Points on a landscape with several valleys, each with its height.
j575: [-11 -22  -2 -33  15  15 -25  39  -4  27 -24   8 -15  32  -4 -14]  (h) 1.05
j10: [  9 -25  16 -50  13  15 -23  29 -13  64 -16  -2 -12  36  20 -24]  (h) 1.37
j215: [-21 -17 -10 -10   9   8 -16  29   5 -14 -19   7 -11  16 -25  -7]  (h) 1.06
j320: [ 16  48  23  39 -14 -24  35 -68   7   4  42 -18  16 -47  30  29]  (h) 0.42
j331: [ 36  49  37   5  -9 -12  35 -68   3  29  64 -25  16 -40  55  25]  (h) 1.14
j427: [-17 -29 -23 -29  21  24 -35  54  -4   8 -36  20 -12  30 -14  -7]  (h) 0.83
j710: [ -1  -3  12  -2   1  -3   7  -3   1  -1   5   2  -7  -1  -7 -12]  (h) 0.80
j673: [-23   0  -9  33  -8 -10  -3   3  10 -51 -19  -1  -3 -11 -32  14]  (h) 1.16
j897: [ 15 -18  22 -40   8   9  -4  12 -12  48   0  -2 -11  26  17 -31]  (h) 0.94
j646: [-28   6 -17  45 -14 -15  -6   4  13 -65 -29  -6   2 -13 -40  22]  (h) 1.33
j569: [-12  41  -3  81 -25 -27  23 -51  18 -63  18   1   7 -56  -2  40]  (h) 1.51
j868: [-10 -25  -3 -36  17  19 -31  43  -6  30 -27   9 -16  34  -3 -12]  (h) 1.09
j776: [ 11 -25  18 -51  12  15 -23  29 -14  65 -14  -3 -12  37  21 -24]  (h) 1.33
j524: [-17   5  -4  34  -9 -10   5  -7  12 -44  -7   0  -5 -18 -24  12]  (h) 1.09
j800: [  3 -24  11 -46  13  15 -26  36 -11  59 -21   1 -13  37  16 -20]  (h) 1.43
j127: [ 27  55  31  27 -14 -34  37 -84   5  11  52 -38  21 -54  47  41]  (h) 1.35
j363: [ 43 -23  32 -49   3  13  16 -15 -21  58  39  -3  -9  21  45 -37]  (h) 0.60
j67: [-26  18 -14  62 -20 -20   2  -6  15 -71 -23  -4   4 -28 -34  30]  (h) 1.58
j471: [ 44  13  35 -33   1  15  30 -32  -5  56  68   0   3  -3  55 -16]  (h) 1.37
j457: [ 42 -16  33 -46   4  14  21 -19 -20  58  47  -4  -7  17  47 -35]  (h) 0.58
j920: [-25  21 -16  67 -25 -22   0 -10  16 -75 -23  -3   5 -31 -33  32]  (h) 1.64
j274: [ 13  34  20  30 -10 -14  30 -47   7   7  36  -7   8 -34  19  12]  (h) 0.07
j679: [ 48 -22  32 -50   4  15  17 -18 -22  59  46  -4  -9  21  49 -34]  (h) 1.16
j840: [-10 -26  -4 -35  17  20 -30  44  -5  28 -29  11 -14  32  -3 -11]  (h) 1.07
j539: [  9 -23  18 -46  12  12 -17  25 -13  55 -11  -3 -14  32  17 -26]  (h) 1.15
j175: [ 40 -19  34 -46   4  13  17 -15 -21  56  38  -4  -8  19  44 -36]  (h) 0.20
j835: [ 16   7  25 -10   0  -2  21 -19  -4  25  26   0  -2  -3  13 -17]  (h) 0.63
j474: [-14  29  -3  72 -21 -20  18 -35  17 -60   6   0   2 -47 -11  34]  (h) 1.34
j700: [ -8 -31 -37 -31  26  32 -44  62 -14  13 -42  26  -9  29 -11  -6]  (h) 1.48
j145: [ -4 -10   7 -13   6   2   2   8   2   4  -2   2 -10  10 -10 -17]  (h) 0.97
j890: [-33 -14 -64   9   5   2 -27  52   8 -50 -51  13  21  17 -60   6]  (h) 1.42
j865: [-16  29  -5  72 -25 -21  16 -29  17 -63   2   1   4 -44 -15  34]  (h) 1.43
j108: [-36  12 -60  46 -17 -18 -22  23   3 -81 -67 -17  28  -4 -61  28]  (h) 1.91
j59: [ 17  36  23  25  -9 -14  31 -50   7  14  41  -8  10 -34  25  12]  (h) 0.04
j418: [-21 -30 -32 -22  21  24 -33  56  -1  -5 -37  23  -8  29 -22  -3]  (h) 0.69
j753: [ 16  54  21  44 -19 -42  37 -85   8  -6  44 -32  21 -57  35  44]  (h) 1.43
j560: [-33 -14 -30   8   3   0 -21  33  10 -44 -37   6   0  11 -48   7]  (h) 0.66
j220: [-21 -19  -9 -16  11  10 -17  30   5  -9 -21   9 -12  17 -23  -8]  (h) 1.03
j633: [-33 -12 -24  12   1  -2 -18  28  11 -47 -34   4   0   8 -44   6]  (h) 0.64
j355: [-19  34  -8  81 -28 -27  16 -31  20 -73  -2   2   6 -49 -17  37]  (h) 1.62
j857: [-15 -12   0  -6   4   3  -4  17   5 -15 -11   4 -13   7 -21  -8]  (h) 1.03
j711: [ 48   6  34 -35   2  16  30 -31  -9  57  68   0   3   1  57 -16]  (h) 1.47
j788: [ -2 -15  12 -27   9   7  -6  17  -4  20  -7   2 -11  19  -3 -20]  (h) 1.09
j523: [-35 -15 -45   8   5   1 -24  44   9 -45 -43  11   9  15 -54   6]  (h) 0.89
j404: [ -7 -31  -6 -41  19  25 -38  52 -11  41 -36  13 -14  36   5 -11]  (h) 1.50
j367: [-33  32 -29  73 -29 -29  -5  -2  17 -86 -44  -8  17 -31 -42  39]  (h) 1.91
j590: [ 43  32  36 -22   0  10  33 -43   4  49  75  -4  10 -21  58   1]  (h) 1.45
j580: [ 35  43  35   0  -5  -6  35 -58   4  36  66 -14  16 -37  52  14]  (h) 0.96
j916: [ 51 -21  34 -50   3  17  21 -23 -23  61  54  -3  -7  20  53 -31]  (h) 1.62
j620: [  6 -16  18 -34   9   7  -3  14  -7  37  -4  -1 -11  25   7 -28]  (h) 1.11
j21: [ 22   0  28 -23   3   2  19 -15  -6  34  25  -2  -4   5  19 -26]  (h) 0.82
j27: [ 26 -11  29 -36   5   7  15  -6 -14  47  22  -4  -7  16  24 -34]  (h) 0.60
j985: [-36  17 -49  54 -22 -23 -20  16   7 -82 -63 -15  24 -13 -55  30]  (h) 1.92
j36: [-22 -24 -68  -6  15  14 -30  64   2 -32 -47  27  16  24 -48  -1]  (h) 1.34
j522: [-37  -3 -36  31 -10 -11 -20  25  11 -63 -46  -4  11   3 -53  18]  (h) 0.85
j3: [-25   3 -13  38 -12 -11  -3   2  11 -56 -21  -1  -2 -13 -35  16]  (h) 1.20
j851: [-12 -30 -65 -17  25  26 -35  68  -8 -16 -48  33   8  24 -33  -3]  (h) 1.25
j621: [-26 -16 -14  -2   7   4 -17  27   8 -28 -23   9  -9  11 -33  -1]  (h) 1.11
j901: [ 37 -12  32 -40   3   9  18 -15 -17  51  35  -4  -7  14  38 -35]  (h) 0.14
j505: [ 34 -14  33 -40   4  10  15 -14 -19  53  34  -4  -7  16  37 -36]  (h) 0.08
j29: [ -5 -26   1 -41  19  20 -36  46 -10  44 -32   8 -15  36   6 -13]  (h) 1.40
j259: [-35  -7 -34  18  -2  -4 -20  32   9 -54 -41   1   7   7 -51  12]  (h) 0.31
j390: [  2  13  13  18  -6  -6  19 -21   6  -7  17   2  -3 -19  -1   1]  (h) 0.49
j841: [ 37  -1  34 -35   3  12  25 -25 -12  52  50  -2  -3   6  43 -28]  (h) 0.65
j336: [ 37 -29  30 -51   4  15   3   0 -23  64  21  -5 -13  28  40 -36]  (h) 0.69
j813: [ -9  40  -1  76 -23 -28  26 -55  16 -53  23  -3   7 -55   2  39]  (h) 1.35
j339: [  3 -16  15 -34  10   7  -7  20  -6  32  -7   0 -12  25   4 -25]  (h) 1.14
j22: [ 11  55  19  48 -20 -44  36 -85  11 -11  42 -27  21 -58  29  45]  (h) 1.47
j70: [-36  -3 -38  31  -8 -10 -20  26  10 -63 -48  -4  10   3 -53  18]  (h) 0.83
j924: [ 27  51  31  25 -14 -26  35 -78   5  17  52 -31  20 -49  47  35]  (h) 0.99
j433: [-31 -18 -25  -6   8   6 -22  38  10 -28 -29  11  -6  17 -37   1]  (h) 1.08
j401: [ 33 -13  32 -40   6  10  16 -12 -17  52  31  -3  -6  17  34 -35]  (h) 0.15
j577: [-33   7 -25  47 -16 -15 -11  10  13 -70 -38  -7   8 -10 -45  24]  (h) 1.44
j887: [  9 -24  19 -49  12  14 -22  28 -13  63 -15  -3 -14  36  20 -24]  (h) 1.30
j87: [-23 -28 -30 -21  19  21 -33  54   1  -6 -35  20 -10  29 -25  -3]  (h) 0.67
j520: [-36  -8 -49  20  -3  -5 -25  38   8 -58 -52   2  15  10 -58  14]  (h) 0.90
j60: [-18 -24 -12 -28  18  19 -30  45  -1  11 -28  12 -14  29 -14  -7]  (h) 0.83
j480: [ 33   8  32 -27   1   8  26 -27  -9  48  47  -2   1   1  40 -24]  (h) 0.83
j314: [-35  13 -33  54 -20 -21 -15  10   9 -79 -52 -12  15 -14 -50  30]  (h) 1.75
j746: [-14  35  -3  77 -24 -24  21 -41  19 -63  11   0   5 -52  -9  38]  (h) 1.44
j850: [ 13   0  21 -16   1   1  15 -10  -5  23  16  -1  -5   4   9 -22]  (h) 0.79
j247: [  6 -18  17 -38  10  10 -10  20  -9  43  -8  -1 -11  28   8 -26]  (h) 1.13
j105: [-25 -23 -73  -4  15  12 -29  63   3 -36 -49  26  21  21 -54  -1]  (h) 1.46
j153: [ 29  15  31 -18   0   4  28 -29  -4  42  47  -2   4  -6  33 -18]  (h) 0.78
j547: [  4  49  12  59 -20 -37  34 -78  12 -28  37 -19  16 -58  22  43]  (h) 1.30
j684: [-34  -9 -64  14   0  -2 -26  48   8 -57 -55   7  24  14 -63  10]  (h) 1.49
j129: [ 15  35  23  24 -10 -12  32 -47   6  13  37  -7   9 -33  22  11]  (h) 0.05
j276: [-35  -3 -31  31 -10 -10 -17  21  10 -62 -41  -2   6   1 -50  17]  (h) 0.73
j413: [-12  26  -1  63 -19 -17  18 -31  16 -49   9  -1  -1 -41 -11  27]  (h) 1.13
j177: [ -3  48   7  70 -21 -34  31 -71  15 -43  34 -11  12 -57  13  43]  (h) 1.36
j234: [ 36 -20  31 -46   5  12  11  -6 -18  56  26  -5 -10  22  36 -38]  (h) -0.11
j819: [ 20 -18  25 -42   7   9   1   8 -13  51   6  -3 -11  25  22 -34]  (h) 0.66
j134: [-29 -13 -19   5   3   1 -16  28  10 -37 -27   6  -7  10 -39   3]  (h) 1.01
j754: [-22 -25 -69  -5  17  15 -30  65   1 -32 -46  29  17  25 -49   0]  (h) 1.32
j17: [-23 -14 -10  -1   4   2 -12  24   8 -26 -18   7 -10   7 -31  -2]  (h) 1.11
j34: [-12 -30 -27 -32  23  29 -38  58  -8  16 -38  21 -12  32 -10  -7]  (h) 1.20
j986: [ -8 -32 -40 -29  27  32 -41  62 -11   8 -43  26  -6  30 -13  -6]  (h) 1.38
j546: [ 41 -22  31 -48   4  14  13 -12 -23  60  35  -5 -11  23  43 -36]  (h) 0.33
j581: [ 43  -8  34 -39   4  16  26 -25 -15  56  53  -3  -3  10  49 -29]  (h) 0.78
j562: [ -8 -30 -44 -26  27  33 -39  63 -13   2 -43  28  -6  28 -17  -5]  (h) 1.35
j811: [ 50 -29  33 -54   4  15  14 -17 -25  61  44  -4 -10  24  51 -34]  (h) 1.67
j447: [ -9 -29 -12 -38  20  24 -37  52  -9  34 -34  14 -15  35   2 -11]  (h) 1.34
j384: [ 11  50  17  51 -19 -36  35 -78  10 -14  40 -23  18 -55  28  39]  (h) 1.10
j955: [ -2  45   6  65 -21 -31  30 -68  14 -35  31 -11  11 -56  14  39]  (h) 1.14
j69: [-10 -11   3  -7   5   2  -1  11   4  -7  -7   3 -11   6 -16 -10]  (h) 0.98
j479: [ 20  29  26   9  -5  -6  30 -40   5  23  41  -3   6 -23  24  -1]  (h) 0.19
j68: [-10 -22   1 -31  14  13 -22  34  -3  20 -21   6 -14  27  -8 -15]  (h) 1.04
j858: [ 17  51  25  36 -15 -26  35 -74   7   8  46 -24  17 -47  36  32]  (h) 0.58
j975: [-23 -26 -26 -18  16  21 -31  51   3  -7 -33  18  -7  28 -26  -3]  (h) 0.69
j962: [ 43 -17  34 -46   3  14  20 -19 -20  57  46  -4  -7  18  47 -34]  (h) 0.54
j340: [ 10  53  18  52 -18 -37  35 -81  11 -15  40 -23  18 -56  29  42]  (h) 1.18
j729: [ -8  36   0  72 -22 -23  23 -47  17 -51  18   0   5 -53  -2  36]  (h) 1.21
j895: [ -5 -25   3 -44  16  18 -32  43 -10  48 -27   5 -14  38   8 -15]  (h) 1.39
j301: [-13   5   0  28  -8  -9   8  -8  10 -36  -1   0  -7 -17 -19   7]  (h) 0.97
Going downhill from each row below, which row is at the bottom of the valley where it ends?
j247 => j234
j700 => j87
j108 => j259
j835 => j59
j562 => j87
j301 => j59
j427 => j87
j560 => j259
j524 => j59
